0: tensor([33, 37, 24, 30, 76, 32, 65, 56, 52, 43, 56, 40, 26, 48, 60, 56])
1: tensor([56, 32, 44, 44, 62, 82, 49, 53, 28, 30, 66, 81, 64, 42, 26, 65])
2: tensor([54, 47, 54, 42, 56, 44, 51, 38, 52, 56, 36, 44, 60, 50, 46, 42])
3: tensor([45, 45, 49, 36, 31, 42, 35, 55, 40, 40, 48, 30, 38, 42, 37, 42])
4: tensor([51, 55, 54, 44, 57, 47, 25, 37, 51, 58, 43, 49, 62, 51, 57, 49])
5: tensor([31, 45, 41, 49, 55, 39, 48, 52, 54, 46, 38, 52, 49, 50, 52, 48])
6: tensor([44, 46, 52, 50, 58, 44, 53, 47, 54, 47, 48, 44, 64, 45, 47, 33])
7: tensor([55, 31, 42, 42, 50, 76, 44, 54, 34, 28, 62, 70, 60, 45, 23, 68])
8: tensor([32, 35, 42, 46, 29, 44, 36, 52, 55, 47, 40, 31, 44, 52, 51, 48])
9: tensor([58, 74, 53, 59, 61, 41, 58, 31, 49, 69, 26, 59, 53, 75, 55, 45])
10: tensor([54, 64, 58, 50, 48, 33, 47, 32, 64, 49, 36, 40, 62, 73, 37, 29])
11: tensor([57, 16, 34, 45, 7, 79, 28, 67, 42, 28, 47, 32, 64, 50, 21, 82])
12: tensor([26, 51, 22, 91, 57, 47, 48, 57, 39, 18, 63, 49, 88, 23, 49, 50])
13: tensor([39, 35, 30, 52, 34, 61, 40, 73, 43, 42, 18, 40, 60, 42, 27, 69])
14: tensor([21, 46, 27, 81, 56, 48, 45, 54, 40, 27, 55, 50, 71, 28, 47, 47])
15: tensor([88, 37, 49, 42, 39, 58, 82, 99, 71, 49, 63, 55, 66, 39, 43, 26])
16: tensor([57, 73, 61, 54, 56, 28, 55, 33, 77, 49, 32, 37, 54, 90, 39, 29])
17: tensor([73, 39, 74, 78, 24, 55, 80, 57, 66, 74, 60, 75, 54, 23, 73, 47])
18: tensor([45, 49, 67, 45, 52, 50, 49, 53, 54, 54, 37, 44, 44, 65, 47, 49])
19: tensor([22, 51, 23, 74, 61, 49, 41, 54, 40, 30, 44, 45, 66, 23, 41, 32])
20: tensor([65, 56, 61, 50, 54, 47, 39, 51, 51, 62, 49, 53, 73, 60, 54, 48])
21: tensor([25, 43, 79, 42, 59, 47, 39, 47, 67, 44, 42, 47, 64, 60, 71, 31])
22: tensor([59, 21, 42, 38, 52, 96, 44, 58, 22, 19, 77, 86, 59, 39, 7, 75])
23: tensor([40, 51, 72, 45, 57, 51, 43, 43, 58, 59, 37, 50, 51, 69, 55, 41])
24: tensor([40, 63, 42, 67, 54, 31, 51, 41, 75, 41, 26, 38, 62, 72, 36, 37])
25: tensor([64, 43, 57, 51, 50, 63, 48, 60, 63, 51, 61, 54, 46, 41, 52, 64])
26: tensor([60, 49, 55, 53, 48, 58, 48, 53, 60, 55, 64, 54, 45, 44, 53, 63])
27: tensor([61, 59, 75, 46, 48, 60, 43, 63, 71, 43, 51, 49, 44, 59, 63, 71])
28: tensor([46, 29, 37, 45, 15, 59, 34, 72, 43, 38, 32, 28, 50, 41, 24, 65])
29: tensor([54, 56, 61, 50, 62, 43, 53, 52, 54, 55, 34, 45, 56, 60, 45, 45])
30: tensor([61, 60, 75, 44, 53, 59, 46, 63, 70, 43, 52, 44, 34, 52, 70, 72])
31: tensor([39, 46, 49, 41, 43, 40, 44, 52, 47, 44, 48, 42, 48, 49, 48, 51])
32: tensor([47, 56, 32, 49, 83, 82, 67, 51, 22, 38, 60, 99, 54, 29, 30, 73])
33: tensor([48, 51, 55, 47, 54, 39, 46, 31, 55, 54, 28, 41, 64, 60, 38, 43])
34: tensor([49, 55, 46, 55, 83, 67, 64, 45, 29, 45, 52, 92, 63, 38, 39, 62])
35: tensor([0, 44, 0, 90, 62, 65, 31, 63, 31, 23, 37, 46, 55, 0, 27, 17])
36: tensor([43, 47, 58, 30, 46, 39, 42, 46, 44, 45, 53, 32, 46, 50, 50, 46])
37: tensor([60, 39, 57, 46, 42, 61, 47, 56, 45, 39, 72, 67, 47, 50, 37, 39])
38: tensor([60, 44, 56, 50, 46, 64, 42, 42, 43, 46, 62, 52, 58, 55, 44, 49])
39: tensor([59, 69, 41, 56, 52, 55, 39, 26, 35, 73, 50, 61, 46, 62, 65, 51])
40: tensor([67, 77, 31, 64, 58, 62, 38, 11, 18, 74, 58, 88, 73, 48, 58, 66])
41: tensor([51, 47, 54, 51, 46, 43, 54, 47, 55, 54, 47, 52, 47, 44, 56, 54])
42: tensor([86, 39, 62, 41, 34, 52, 63, 98, 65, 54, 71, 58, 52, 39, 51, 29])
43: tensor([50, 48, 53, 51, 54, 39, 56, 56, 57, 43, 37, 46, 56, 52, 42, 44])
44: tensor([55, 86, 21, 75, 41, 68, 62, 7, 13, 95, 73, 84, 15, 66, 81, 48])
45: tensor([49, 45, 51, 58, 47, 49, 58, 45, 53, 60, 56, 63, 42, 51, 62, 46])
46: tensor([50, 41, 56, 42, 18, 33, 41, 53, 65, 47, 52, 51, 44, 65, 41, 45])
47: tensor([66, 20, 44, 37, 30, 88, 35, 54, 29, 21, 76, 62, 59, 50, 17, 72])
48: tensor([41, 38, 41, 50, 39, 50, 43, 58, 51, 41, 48, 50, 57, 44, 41, 53])
49: tensor([37, 45, 40, 36, 67, 40, 77, 61, 51, 51, 60, 37, 22, 37, 59, 59])
50: tensor([54, 52, 68, 39, 57, 36, 51, 39, 57, 51, 49, 40, 60, 56, 48, 28])
51: tensor([7, 22, 0, 32, 89, 11, 69, 40, 41, 45, 54, 35, 0, 65, 53, 34])
52: tensor([65, 54, 49, 49, 56, 46, 84, 69, 63, 62, 65, 51, 33, 23, 64, 67])
53: tensor([52, 44, 63, 48, 50, 44, 54, 65, 59, 51, 46, 40, 42, 57, 78, 57])
54: tensor([62, 72, 42, 57, 55, 56, 57, 33, 38, 72, 62, 59, 36, 50, 67, 58])

tensor([68, 70, 30, 80, 48, 96, 50, 5, 6, 73, 84, 98, 60, 53, 60, 57]) 40 44 39 54 34
tensor([21, 44, 82, 47, 61, 51, 41, 46, 71, 47, 43, 45, 56, 65, 67, 32]) 21 23 18 50 6
tensor([55, 53, 47, 39, 53, 46, 18, 35, 46, 54, 48, 52, 69, 47, 55, 56]) 4 20 2 38 31
tensor([53, 50, 46, 43, 53, 52, 21, 38, 53, 52, 30, 50, 65, 51, 52, 57]) 4 2 33 20 31
tensor([53, 43, 71, 37, 56, 35, 53, 51, 55, 52, 59, 48, 47, 56, 57, 29]) 50 6 36 18 23
tensor([36, 47, 38, 48, 74, 59, 61, 57, 38, 34, 44, 80, 61, 39, 36, 64]) 34 32 1 7 5
tensor([35, 43, 53, 59, 51, 44, 46, 60, 55, 37, 58, 48, 68, 39, 51, 34]) 6 48 43 5 31
tensor([38, 42, 42, 49, 42, 47, 43, 57, 46, 44, 42, 47, 55, 41, 42, 51]) 48 31 5 43 8
tensor([38, 33, 41, 44, 30, 49, 35, 52, 52, 42, 48, 33, 52, 55, 50, 52]) 8 31 48 3 36
tensor([59, 49, 51, 51, 49, 43, 75, 66, 59, 62, 60, 55, 38, 36, 68, 62]) 52 41 26 45 25
tensor([48, 62, 52, 51, 48, 35, 47, 36, 64, 49, 39, 42, 66, 69, 43, 31]) 10 33 24 50 2
tensor([37, 29, 35, 46, 19, 54, 34, 67, 49, 43, 28, 27, 52, 47, 35, 65]) 28 13 8 48 3
tensor([32, 44, 82, 40, 63, 39, 44, 38, 60, 51, 50, 44, 59, 60, 63, 30]) 21 23 50 6 18
tensor([43, 49, 50, 44, 53, 42, 63, 55, 52, 55, 53, 45, 38, 48, 62, 54]) 41 45 53 31 5
tensor([68, 27, 44, 41, 47, 75, 37, 48, 43, 30, 61, 59, 59, 41, 30, 62]) 7 1 47 38 37
tensor([74, 65, 47, 54, 56, 72, 71, 67, 60, 64, 79, 53, 17, 31, 59, 76]) 52 26 25 54 30
tensor([43, 52, 60, 43, 47, 44, 21, 40, 47, 58, 48, 48, 62, 58, 60, 49]) 4 20 23 31 36
tensor([50, 80, 51, 39, 78, 53, 77, 47, 43, 61, 47, 48, 22, 62, 84, 60]) 54 49 53 9 45
tensor([64, 52, 63, 51, 63, 45, 63, 58, 47, 53, 35, 55, 56, 67, 49, 55]) 29 18 43 20 2
tensor([73, 57, 59, 50, 53, 50, 72, 67, 64, 61, 66, 54, 30, 38, 54, 83]) 52 26 25 30 27
tensor([63, 49, 61, 35, 47, 41, 62, 77, 63, 35, 54, 45, 45, 58, 43, 51]) 43 18 53 25 31
tensor([67, 61, 38, 46, 65, 59, 74, 59, 54, 60, 77, 47, 16, 29, 57, 75]) 52 49 26 25 54
tensor([36, 59, 33, 22, 78, 55, 96, 71, 57, 54, 80, 33, 9, 21, 68, 76]) 49 52 0 26 25
tensor([39, 63, 39, 69, 57, 37, 50, 41, 52, 35, 51, 44, 65, 42, 43, 25]) 6 19 43 14 5
